In the data rows, 500 means zero.
Here are some points, each followed by its number:
[615. 411. 447. 770. 753. 381. 421. 428. 427. 191. 433. 453. 476. 432. 474. 383. 886. 459. 282.
 399. 449. 424. 463. 458. 495. 428. 266. 439. 430. 467. 464. 503. 416. 430. 850. 897. 419. 455.
 294. 439. 413. 633. 466. 508. 467. 433. 459. 399.] 0
[523. 410. 438. 425. 480. 326. 480. 878. 431. 268. 423. 462. 485. 435. 422. 453. 478. 461. 962.
 820. 758. 447. 460. 438. 455. 390. 804. 504. 389. 446. 486. 518. 407. 873. 463. 399. 974. 444.
 272. 475. 428. 421. 792. 334. 485. 476. 434. 230.] 1
[421. 435. 440. 462. 491. 394. 430. 813. 731. 421. 410. 450. 450. 464. 479. 371. 792. 458. 394.
 681. 442. 465. 613. 449. 473. 484. 719. 498. 431. 434. 448. 375. 407. 386. 380. 578. 432. 608.
 326. 484. 406. 386. 637. 546. 640. 451. 435. 216.] 2
[409. 401. 431. 431. 422. 407. 449. 972. 442. 553. 417. 439. 446. 425. 406. 430. 497. 458. 601.
 457. 947. 436. 844. 466. 601. 545. 344. 495. 439. 473. 424. 485. 484. 854. 398. 463. 954. 475.
 308. 450. 422. 405. 286. 916. 473. 423. 458. 322.] 3
[476. 423. 418. 396. 479. 420. 436. 696. 442. 625. 453. 416. 466. 445. 411. 475. 551. 446. 276.
 470. 465. 446. 464. 868. 836. 369. 589. 351. 432. 470. 424. 542. 456. 802. 544. 437. 413. 830.
 411. 472. 390. 508. 792. 453. 724. 462. 458. 389.] 4
[421. 428. 433. 425. 420. 917. 453. 411. 444. 57. 450. 431. 440. 470. 430. 516. 584. 437. 999.
 795. 467. 434. 376. 455. 431. 441. 651. 413. 463. 428. 999. 448. 462. 409. 430. 451. 436. 441.
 999. 511. 730. 497. 691. 511. 479. 443. 804. 221.] 5
[419. 392. 456. 469. 459. 576. 443. 415. 432. 647. 439. 429. 469. 412. 449. 490. 417. 697. 278.
 417. 478. 417. 417. 469. 471. 718. 461. 468. 406. 413. 481. 387. 587. 666. 458. 470. 452. 835.
 221. 376. 447. 446. 936. 364. 666. 474. 446. 433.] 6
[308. 795. 431. 448. 478. 300. 443. 414. 454. 837. 672. 447. 456. 907. 794. 406. 558. 458. 365.
 413. 462. 416. 445. 428. 330. 475. 374. 460. 451. 490. 438. 779. 843. 430. 415. 327. 407. 450.
 360. 407. 404. 508. 329. 512. 467. 439. 440. 536.] 7
[999. 441. 429. 480. 510. 576. 463. 425. 426. 555. 439. 999. 460. 484. 429. 991. 769. 921. 477.
 451. 438. 444. 480. 999. 442. 447. 485. 492. 505. 478. 879. 506. 426. 424. 468. 400. 435. 478.
 490. 430. 419. 376. 363. 433. 478. 999. 452. 523.] 8
[464. 412. 436. 459. 471. 543. 424. 821. 450. 420. 417. 455. 475. 453. 431. 336. 818. 437. 578.
 455. 875. 422. 415. 463. 309. 420. 553. 415. 438. 483. 868. 471. 409. 742. 369. 502. 456. 460.
 836. 966. 448. 439. 528. 406. 479. 434. 471. 386.] 9
[440. 426. 422. 449. 445. 663. 459. 825. 436. 494. 448. 431. 469. 398. 486. 581. 528. 815. 590.
 739. 449. 457. 416. 439. 409. 399. 391. 481. 431. 451. 452. 516. 457. 796. 470. 419. 451. 844.
 236. 474. 406. 411. 806. 424. 471. 451. 449. 316.] 10
[351. 421. 411. 446. 511. 335. 482. 429. 427. 702. 428. 445. 470. 410. 422. 392. 752. 871. 394.
 449. 430. 468. 474. 810. 656. 499. 571. 449. 452. 801. 835. 480. 423. 415. 413. 308. 463. 454.
 535. 502. 451. 509. 298. 230. 479. 741. 477. 999.] 11
[381. 413. 422. 438. 477. 387. 418. 801. 427. 295. 426. 448. 439. 439. 469. 342. 719. 472. 936.
 840. 440. 452. 367. 452. 415. 458. 293. 428. 495. 442. 449. 535. 443. 833. 456. 499. 999. 430.
 322. 457. 415. 426. 967. 769. 474. 451. 463. 536.] 12
[620. 425. 466. 718. 438. 430. 456. 431. 428. 410. 727. 441. 460. 506. 507. 341. 430. 414. 587.
 476. 459. 421. 469. 435. 486. 553. 287. 481. 791. 444. 422. 702. 456. 431. 471. 858. 445. 455.
 572. 429. 400. 745. 491. 391. 462. 431. 465. 628.] 13
[877. 400. 466. 435. 440. 417. 420. 432. 838. 631. 832. 446. 955. 871. 430. 466. 523. 452. 542.
 459. 458. 403. 877. 437. 487. 563. 510. 458. 529. 387. 399. 821. 460. 407. 523. 624. 443. 455.
 314. 470. 455. 426. 469. 397. 460. 451. 461. 455.] 14
[396. 827. 418. 783. 446. 564. 999. 410. 407. 573. 425. 481. 457. 473. 441. 381. 230. 420. 335.
 444. 455. 420. 433. 462. 578. 999. 693. 503. 445. 438. 442. 802. 459. 432. 471. 397. 457. 446.
 438. 484. 426. 967. 408. 797. 463. 460. 437. 480.] 15
New points follow, each followed by the numbers of its five nearest points above, looking only along the 8 directions in which the numbered points spread most, nearest first.
[447. 408. 440. 483. 507. 507. 431. 813. 432. 429. 454. 504. 443. 448. 401. 488. 464. 418. 404.
 448. 439. 430. 838. 402. 257. 506. 674. 822. 498. 399. 454. 457. 433. 807. 438. 525. 433. 837.
 541. 393. 419. 385. 931. 457. 468. 431. 830. 351.] 2 10 4 6 1
[408. 923. 444. 447. 455. 462. 453. 420. 436. 526. 429. 999. 442. 422. 433. 999. 594. 467. 266.
 452. 472. 392. 394. 438. 556. 790. 44. 492. 437. 394. 428. 420. 848. 418. 460. 447. 440. 455.
 632. 895. 438. 452. 520. 497. 491. 809. 443. 382.] 11 13 4 6 2
[412. 404. 435. 500. 993. 293. 413. 414. 424. 526. 433. 917. 450. 500. 409. 480. 960. 455. 408.
 425. 464. 440. 430. 446. 421. 300. 508. 440. 417. 483. 969. 473. 412. 397. 363. 916. 421. 474.
 935. 419. 404. 437. 349. 529. 455. 930. 438. 455.] 11 9 0 13 2
[446. 435. 678. 445. 455. 757. 441. 412. 459. 595. 429. 458. 435. 422. 431. 376. 0. 439. 343.
 442. 452. 410. 400. 470. 479. 542. 463. 423. 489. 417. 443. 562. 546. 433. 765. 537. 443. 438.
 446. 434. 759. 367. 462. 410. 478. 458. 753. 870.] 13 6 7 2 4
[409. 439. 457. 438. 775. 804. 379. 432. 431. 354. 439. 419. 468. 443. 441. 391. 276. 405. 383.
 439. 440. 455. 468. 501. 296. 465. 323. 850. 451. 474. 450. 499. 459. 439. 812. 689. 431. 756.
 532. 502. 445. 766. 497. 526. 467. 406. 466. 443.] 13 2 0 6 4
[443. 396. 447. 487. 426. 322. 421. 907. 419. 305. 429. 428. 435. 471. 455. 404. 516. 998. 463.
 723. 867. 452. 497. 428. 583. 484. 487. 470. 466. 424. 440. 415. 369. 741. 421. 434. 416. 442.
 699. 464. 417. 473. 535. 973. 479. 428. 467. 598.] 2 3 9 1 10
[444. 411. 411. 415. 478. 433. 783. 417. 414. 306. 417. 432. 471. 454. 457. 406. 880. 453. 889.
 465. 463. 450. 423. 472. 247. 897. 415. 477. 437. 808. 394. 565. 414. 422. 826. 427. 773. 483.
 632. 483. 456. 454. 789. 314. 466. 398. 458. 395.] 13 12 2 10 1
[404. 687. 413. 453. 425. 352. 462. 405. 454. 487. 670. 457. 454. 760. 606. 398. 735. 446. 393.
 471. 432. 806. 481. 428. 476. 450. 277. 575. 458. 480. 485. 407. 395. 420. 542. 420. 412. 465.
 381. 464. 426. 716. 342. 414. 466. 475. 440. 386.] 13 7 2 0 6
[761. 400. 694. 433. 504. 507. 415. 418. 428. 102. 426. 447. 924. 432. 474. 515. 359. 463. 627.
 421. 843. 805. 431. 460. 493. 460. 463. 390. 508. 432. 431. 387. 440. 413. 406. 374. 418. 452.
 694. 953. 449. 331. 482. 999. 497. 439. 422. 331.] 2 9 13 1 3
[459. 432. 841. 470. 622. 870. 461. 431. 418. 453. 425. 468. 461. 454. 463. 249. 516. 437. 568.
 443. 456. 414. 522. 481. 492. 364. 569. 422. 474. 497. 444. 504. 444. 428. 579. 502. 427. 456.
 592. 477. 971. 448. 142. 395. 487. 475. 762. 461.] 13 2 9 0 5
[547. 408. 771. 465. 742. 709. 427. 416. 437. 353. 450. 483. 474. 471. 394. 514. 771. 469. 430.
 456. 462. 451. 456. 468. 422. 491. 452. 470. 442. 483. 456. 553. 353. 393. 807. 293. 436. 442.
 530. 436. 971. 477. 439. 340. 478. 443. 819. 873.] 13 0 2 11 9
[421. 413. 848. 441. 438. 851. 478. 425. 447. 315. 445. 436. 463. 437. 671. 568. 521. 463. 487.
 469. 474. 774. 411. 451. 345. 483. 280. 451. 514. 401. 636. 422. 383. 415. 419. 313. 430. 478.
 494. 466. 861. 423. 666. 493. 470. 465. 754. 261.] 2 10 5 13 6
[458. 737. 435. 406. 406. 451. 861. 423. 456. 947. 420. 433. 458. 479. 546. 722. 702. 486. 337.
 431. 436. 478. 398. 478. 327. 647. 474. 490. 478. 465. 474. 434. 730. 413. 477. 422. 449. 482.
 740. 473. 447. 434. 580. 432. 464. 456. 443. 226.] 6 7 4 2 13
[432. 416. 451. 476. 427. 695. 427. 422. 443. 283. 421. 438. 462. 437. 371. 358. 351. 424. 641.
 734. 460. 713. 412. 440. 637. 446. 635. 537. 461. 485. 845. 513. 473. 429. 383. 412. 434. 453.
 460. 468. 855. 429. 227. 358. 455. 455. 800. 374.] 5 9 2 13 10
